In the rows, 128 means zero.
The rows of D fall into 4 groups, and each row is roughly a mix of its group's hidden directions.
D, 140 rows:
[[157 122 103 173 114 134 115 124  93 102  92]
 [143 125 114 133 149  89 140 170  78 111 122]
 [125 140 129  98 141 118 168 117 163 172 159]
 [126 141 132  84 153 146 148 105 150 158 170]
 [133 110 152 148 125 103 119  87 108  92  87]
 [128 186  91 141 109 158 107 136 146 116 137]
 [147 109 181 145 144  98 127 139 162 100 139]
 [135 138 165 137 128 159 106  76 163 113 125]
 [124 125 124 135 141 103 116  67 143 135  82]
 [156 127 156  97 149  83 167 131 153 131 122]
 [124 106 131 132 103 105  97  85 120 122  78]
 [140 148  76 119 115 108  94 160 107 150 116]
 [156 122 158 147 155 142 171 104 129 109 165]
 [110 105 169 130 106 169 128 112 174 133 123]
 [126 123 150 122 105 140 109  62 128 101 108]
 [143 133 140 140  99 186 122 135 135 140 174]
 [123 137  93 143 114 108 100 169  89 102 112]
 [110 123 115  89 121 171 108  93 144 164 118]
 [121 131 148  95 148  99 149 124 145 119 187]
 [141 141 124 142 129 140 150  60 147 123 157]
 [105 131  86 106  95 105 115 130 102 150  91]
 [165 129 153 182 114 122 118 140 132  88 141]
 [ 87 130 107 148  98 122 100 160 112 114  91]
 [103 133 164 131 125 173 121 156 176 131 131]
 [ 99 115  88 106 119 143 110 163 124 131  82]
 [134 162 114 140 141 141 126 137 136 117 199]
 [110 118 157 147 133  95 127 125  99  71 112]
 [131 127 131 128 106 168 136 119 151 127 194]
 [111 150 152 159 126 167 146 107 141  99 168]
 [131  94 111  92 160 109 121 110 175 110 141]
 [115 157 146 143 136 117 184 108 111 138 167]
 [122 152  86 129  89 167 105 129  95 137 136]
 [124  91 151 121 115 108 119 119 139 132  62]
 [141 119 143 106 132 163 149 179 130 142 169]
 [166 126 116 141 125 156 161 147 142 152 177]
 [125 125 143 135 100 187 124 169 106 137 142]
 [151 105 101 105  93 160 116 173 110 140 130]
 [107 137 118  83 128 145 122 178 110 163 137]
 [126 121 123 157 101 172  76 136 115 104 120]
 [120 123 120  87 115 145 120 191 106 143 138]
 [155 127 159 126 148 155 139 113 157 121 183]
 [162 116 160 155 160 103 141 122 155  94 146]
 [129 126 162 106 149 163 144 177 133 129 162]
 [ 93 115 119  97  97 159 130 167 131 158 147]
 [ 97 147  97 122 143 146  93 115 162 102 160]
 [119 146 103 128  87  83 125 132 114 118  82]
 [150 129  85 132 102 126 107  86 149 125 166]
 [159 132 125 156  99 131 109 145  86  96  95]
 [165 114 116 156 112  94 162 166 107 118 118]
 [142  88 153 152 135 111 156 167 144 108 100]
 [ 94 148  81 143  99 164 103 126 112 128 117]
 [117 163  95 129 137 151 154 145 104 161 166]
 [ 86 147  91  98 111 144 135 129 150 161 153]
 [147 155  93 102 122 152 138 159 106 135 172]
 [170 136 142 142 146 129 156 175 115 126 166]
 [132 133 110 106 119 110 111  56 107 125 125]
 [124 153 127 139 156 178 146 159 106 123 164]
 [116 143 145 132 140 110  86  78 137 108  92]
 [182 130 135 178 103 143 132 114 109 118 140]
 [135 117  85 129 119 156 129 162  92  99  97]
 [ 94 110 118  76 145 107 122 135 129 139  84]
 [128 109 160 103 163 117 124 110 175 149 156]
 [161 121 153 147 160 102 172 146 134 111 154]
 [133 145 120 160 112 172 155 133  91 102 155]
 [170 117 142 105 111  95 132 157  89 151 113]
 [157 138 147 171 135 129 130  88 142  93 159]
 [109 108 134 106 160  83 107 147 160 119  97]
 [111 133 153 155 163  76 142 133 129  93 120]
 [ 84 158 101 146  90 114 148 119  95 128 131]
 [132 148  89 151 119 133 146 190 133 141 142]
 [135 111 106 136  99  94 114 130  86 108  84]
 [162 103 145 127 122 180 124 165 118 106 147]
 [107 121 108 117 157  94 129 159 144 182 131]
 [125 107 127 101 121 139  99 178 123 153  86]
 [145 151  89 140  92 139 104  81 109 137 128]
 [162 139 174 133 131 122 167 119 126 132 174]
 [110 118 115 125 163 114 109 119 133  60 120]
 [122 148  75 134 136 128 108 148  86  94 134]
 [165 164 146 141 167 149 108 159 139 117 149]
 [ 82 120 131  82 136 110 126 145 147 159 101]
 [149  95 146  96 162  93 130 128 159 100 118]
 [143 106 125 150 119  88 107 119  99 112  77]
 [127 135 135  92 149 128 153 179 117 145 168]
 [168  96 147 110 152  81 128 136 128 119  98]
 [102 126 102  72 118 131 135  92 133 152 151]
 [147 114 146  89 156  94 134 134 147 171 106]
 [176 127 158 112 145 125 159 111 125 127 174]
 [167  87 142 146 107  89 144 138 147 116 103]
 [ 98 147 125 132 147 106 112 167 176 151 148]
 [119 137 113 178 119 132 129 163  93 102  97]
 [127 121 110 153 130 125  93 126 103  82  81]
 [113 118 151  86 130 138 163 112 134 180 116]
 [110 114 177 106 147 107 160 132 163 152 133]
 [142 139 164 140 148  94 151  91 153  98 144]
 [137 142 146 134 142 145 157 112 114  91 186]
 [ 87 128 118  95 110 143  98 167 114 151 104]
 [114 161  75 138 132 152  92 131 141 125 156]
 [141 138 114 154 143 141  94 104 185 119 152]
 [132 143 108 147  82 179 108 149 107 140 126]
 [122 133 113 120 115 162 149 182 145 155 161]
 [136 111 148 186 101 123 133 134 120 117  83]
 [121 140 179 171 121 136 128 130  87 103 133]
 [166  99  97 126 141 122  86 131 119 105  92]
 [117 101 134 138  96 118 113  72 139 127  89]
 [172 152 109 137 155 135 154 150  95 162 129]
 [127 138 112 101  95 144  80  93 134 159 116]
 [145  95 140 111 134 168 123 179 100 139 134]
 [107 157  93 145 128 140 117 147 101  87 164]
 [133 120 156 126 175  93 138 138 170 111 150]
 [142 115 153 149 133  82 118  87 157 109 103]
 [153 104 187 153 161 125 137 124 133 106 120]
 [179  99 151 133 113 136 138 104 166 120 156]
 [120 155 126 155 148  92 132  78 123  97 148]
 [122 108 140 116 144  63 143 146 134 132  91]
 [158 114 117  94 103 105  93 135 155 166 117]
 [135 115 118 141  96 108  94  86 124 123  81]
 [134 141  91 143 113  82 120  80 128 104 127]
 [109 162 178 167 125 132 156 125 104 112 129]
 [154 117  99 120  82 144 155 104  93 114 147]
 [132 145 113 130 129 165 162 145 156 150 178]
 [102 158  98 142  93 128  85 118  96 121 113]
 [144 114 167 138 139 124 119  63 134 108 114]
 [169 106 158 103 134 137 147 153 155 142 165]
 [104 144 118 150  91 140 113 153  87 123  87]
 [142 143 146 135  99  81 151 143  95 105  97]
 [125 161  82 134 103 113  98  94 115 114 104]
 [ 96 141  97 108 100 169 114 156 100 140 137]
 [144 114 143 123 111 184 137 163 115 134 166]
 [ 77 118 125  88 146 131 159 127 116 148  97]
 [144 110 130 100 137 134 173 176 125 143 161]
 [ 97 112 116  94 129 150 120 176 140 142  89]
 [107 114 137 145 181 124 175 117 148 133 104]
 [165 148 152 154 142 131  85  98 138 104 107]
 [167 129 142 143 142 137 160 107  97  91 161]
 [128 145 110 122  96 158 162 139 121 164 172]
 [154 125 160 130 147 126 129 104 160  94 176]
 [103 131 120 110 131 152 112 181 107 157  94]
 [162 147 116 125 129 157 128 187 120 131 160]
 [102 116 175 115 141  95 133 147 175 133 135]
 [171  98 167 112 157  99 152 113 139 129 119]]

In each list below, two rows fit none of the groups, and each other row fits one group, some only roughly. Which are they? Name them in the order they come.
  Z_752: [112  99 102 101 140 119 106 161 109 134  78]
  Z_214: [162 117 125 118 165  78 122 108 156 125 102]
  Z_694: [128 130 114 150 120 135 116  71  96  99  96]
  Z_937: [123 124 107 162  77 119 116 147 103  90 115]
  Z_413: [133 123 136  99 151 110 179 119 149 136 174]
  Z_493: [ 90 127 101 101 149  85 148  99 110 147 139]
  Z_318: [ 97 127 139 102 141 157 149 145 163 159 165]
  Z_771: [146 108 152 149 146 122 134  64 157 134 130]
  Z_409: [147 136 100 168 133  98 103 175 114 112 117]
  Z_614: [131 131 155 124 113  85 171 135  83 132 146]
  Z_292: [120  94 106 115 112 158 137 169 161 156 149]
  Z_634: [124 120 141 142 116 112  75 123 141 125  70]
 : Z_694, Z_292
  Z_497: [116 131 121 146 125 122 137  58 162 148 135]
  Z_33: [101 121 102 104 114 126  75 116 131  92 104]
  Z_878: [129 162  94 119 130 102 129  72 110 147 145]
  Z_826: [135 131 112 100 112 166 159 151 118 135 180]
  Z_376: [111 122 160 135 171  95 125  80 147 129 118]
  Z_477: [109 108 137 109 131 146 137 202 127 128 124]
  Z_678: [155 130 170 176 120 165 123 115 122 123 101]
  Z_186: [ 85 129 107 125 160 107 107 149 173 129 107]
  Z_840: [103 153 156 132 144 173 153  97 127 115 160]
  Z_767: [140 138 144 107 125  98 186 149 121 156 152]
  Z_485: [152  95 168 126 145 114 159 113 171 121 145]
  Z_726: [101 149 137 118 149 141 141 126 145 104 192]
  Z_747: [102 102 141 101 113 184 121 151 153 129 146]
  Z_657: [122 171 127 130 167 119 125  72 143 120 141]
  Z_118: [ 97 117 113 140  87 165  97 155 120 105 111]
 : Z_678, Z_840
  Z_871: [124 100 162 114 164 113 106 168 145 155 110]
  Z_725: [171 149 103 154 133 117 139  78 115 118 151]
  Z_230: [109 159 122 159 140 113 137  72 143 144 157]
  Z_431: [141 110 169 111 155  88 149 144 162 151 130]
  Z_244: [129 117 115 128 101 143  87  91 105 113  82]
  Z_530: [152 152 125 125 142 123 140 149 102 107 192]
  Z_441: [142 108 106 110 142  96  86 136 139 138  78]
  Z_280: [116 124 109 169 101 121  89 147 137 129  82]
  Z_194: [111 129 158 128 174 134 158 164 153 135 158]
  Z_811: [142 108 174 144 153 106 106 139 113 100  89]
  Z_729: [153 123 132 113 131 131 181 174  97 111 134]
  Z_447: [151 135 165 153 115 155 131  86 119 109 166]
  Z_454: [129 165  95 136 142  96  89 154 108 121 101]
  Z_756: [136 122 145 115 152 132 126  68 157 159 153]
  Z_993: [125 126 171 121 153 151 180 145 131 132 159]
 : Z_244, Z_447
  Z_24: [131 158  88 139 128 108 138  77 108 101 141]
  Z_218: [ 75 134  92 114 135 144 137 143  99 142  95]
  Z_151: [136 147 144 131 129 168 117  95 141 113 185]
  Z_30: [124 132 184 124 153 169 121 154 153 111 134]
  Z_359: [126 109 141 142 112 142 103 156  96  84  89]
  Z_208: [112 140  87  94 116 110 102  94 142 148  96]
  Z_739: [166 123 161 171 114 143 149 108 115 100 151]
  Z_858: [108 159  79 118 122 107 117  92 117 134  92]
  Z_733: [113 147 154 164 121 167 150 148  96  96 120]
  Z_302: [ 64 117 128 142 126 122 116 120 133  94  92]
  Z_468: [139 156 116 125  99 167 127 118 103 125 182]
  Z_182: [132 129 132 106 138 114 154  97 164 156 178]
 : Z_208, Z_858
  Z_979: [184 120 157 136 123 102 138 143  97  97 127]
  Z_184: [186 152 157 159 139 108 129 100 124 134 135]
  Z_222: [169 123 131 113 143 134 176 145 122 145 173]
  Z_640: [120 126 177 148 119 134 164 136 104  89 154]
  Z_690: [122 120 186 143  92 147 154 107 145 128 147]
  Z_749: [166  91 160 147 139 106 130 166 106 120 110]
  Z_205: [174 124  89 146  81 132 131 103 116 138 127]
  Z_235: [103 134 165 125 149 152 182 147 127 116 154]
  Z_813: [142  91 120 103  97 147 145 166  97 143 103]
  Z_665: [ 87 129 139 140 122 123  95 175 117 108  92]
  Z_940: [131 138 118 113 118  97 141  91 168 153 171]
  Z_417: [132 108 161 139 165 129 133 149 180 102 147]
 : Z_813, Z_417
  Z_985: [141 105 116 112 141  92 162 174 138 131 164]
  Z_293: [115 120  88 116 102 113 140 171  96 143  96]
  Z_490: [125 162 127 143  92 168 137 116 145 151 169]
  Z_560: [180 112 109 161  88 124 125 134 111 112 106]
  Z_340: [163 148 125 154 133 117 146 140 136  97 184]
  Z_278: [139 150 137 144 152 141 145 193 122 103 144]
  Z_102: [192 117 147 151 128  99 150 127 139 116 149]
  Z_320: [101 144 117 125 118 178 123  82 154 129 152]
  Z_506: [115 123 143 140 137 107 123  55 143 119 110]
  Z_169: [147 123 169 140 120 157  75 125 161 117 125]
  Z_713: [102 145 114 125 128 147 174 171 134 122 167]
  Z_635: [144  97 146 132 100 169 140 176 147 144 135]
  Z_14: [129 113 182 126 153 155 127 157 162 118 151]
  Z_174: [101 107 123  96 126 124 115 119 138 162  70]
 : Z_985, Z_340
  Z_78: [139 142 158 151 150 129 161 130 162 144 177]
  Z_299: [182 138 126 145 152 113 120 134 129 102 175]
  Z_865: [134 145 143 141 138 118 117  72 103  81 116]
  Z_160: [125  95 133  81 151 128 107 138 123 133  75]
  Z_257: [120 133 175 134 154  89 138  92 157 114 139]
  Z_61: [ 85 125 111 115  96 147 120 120 118 158  80]
  Z_912: [119 135 121 153 101 122  85 112 157 132  78]
  Z_258: [122 104 139 122 160 105 132 125 194 118 145]
  Z_487: [165 111 128 145 111 102 115 103  90  98  95]
  Z_201: [154 102 127 125 163  88 133 130 110 100  85]
  Z_853: [107 115 134 124 146  82  90 121 131 126  77]
 : Z_160, Z_258
  Z_499: [142 130  88 126 124  84  94  94 138 124  98]
  Z_578: [135 148 157 155 140 144 150  92 136 113 179]
  Z_817: [131 170 123 143 114 121 166  95 127 143 174]
  Z_851: [137 135  79 123 105 130 151 177 101 139 142]
  Z_4: [110 130 191 134 124 130 171 106 117 147 131]
  Z_131: [150 108 107 109 109 129 100 106 106 130  71]
  Z_539: [146 131 119  77 128 153 127 148 123 180 146]
  Z_639: [169 144 145 168 132 167 116 108 140 109 155]
  Z_346: [112 128 119 127 169 117  89 155 148 116  81]
  Z_269: [105 114 149 140 142 156 120 168  93 103  93]
  Z_684: [157 141  97 119 126 120 178 124 107 158 162]
 : Z_4, Z_346
  Z_908: [129 139 153 157 104 177 143 118  82 115 131]
  Z_39: [133 122 125 146 132  87 120 131  82  92  89]
  Z_64: [162 143 146 160 114 143 149 133 109 109 180]
  Z_436: [120 122 119 120  97 153 133 187  96 135 101]
  Z_142: [ 85 120 161 130 173 162 129 128 156 115 127]
  Z_500: [181 105 152 136 122 109 145 132  86 106 115]
  Z_420: [ 93 140 106 104  92 134 108  79 128 126 151]
  Z_62: [140 105 173 116 149 119 145 182 149 132 138]
  Z_909: [111  87 134  78 146 100 124 106 148 132 103]
  Z_374: [186 116 171 144 133 118 154 115 138 140 145]
 : Z_908, Z_909
  Z_796: [ 87 141 116  83 128 160 126 100 148 157 139]
  Z_807: [115 151 125 123 135 164 143 158 141 131 189]
  Z_809: [140 104 130  99 179  96 122 112 167 129 116]
  Z_745: [137 144 135 179 154 167 132 107 129  91 136]
  Z_399: [146 164 118 172 102 115 109 103  99 116 102]
  Z_724: [122 121 113 121 121  85 111 136 120 100  68]
  Z_12: [ 76 116 125  96 106 112 124 147 109 132  86]
  Z_155: [114 157 121  97 142 148 120 190 118 128 150]
  Z_403: [122 133 107 112 101 157 106 180 149 161 135]
  Z_188: [162 157 118 172 116 107 132 142 148 115 169]
 : Z_807, Z_188
  Z_338: [104 155 143 131 123 152 145 123 149 142 191]
  Z_643: [ 89 126 149  93 167 120 122 168 139 149 139]
  Z_691: [125 142 169 154 135 148 143 101 139 121 183]
  Z_791: [115 137 187 151 159 123 150 111 143 102 144]
  Z_996: [ 98 131  94 154 120 113 128 121 102 120  70]
  Z_83: [164 130 182 154 158 130 157 142 137 124 141]
  Z_537: [103 137 130 133 127 164  93  73 139 133 102]
  Z_321: [122 133  77 123 106 132  75 131 112 120 100]
  Z_232: [124 154 122 151  96 169 115 106  86 109 146]
  Z_464: [103 163 111  97 141 151 123 113 159 155 165]
  Z_721: [128 149 113 104  93 172 132 106 116 165 155]
  Z_197: [ 87 156  94 133 116 132 135 170  92 141 133]
  Z_666: [135 134  80 100 107 137 107 136  86 153 104]
 : Z_83, Z_232
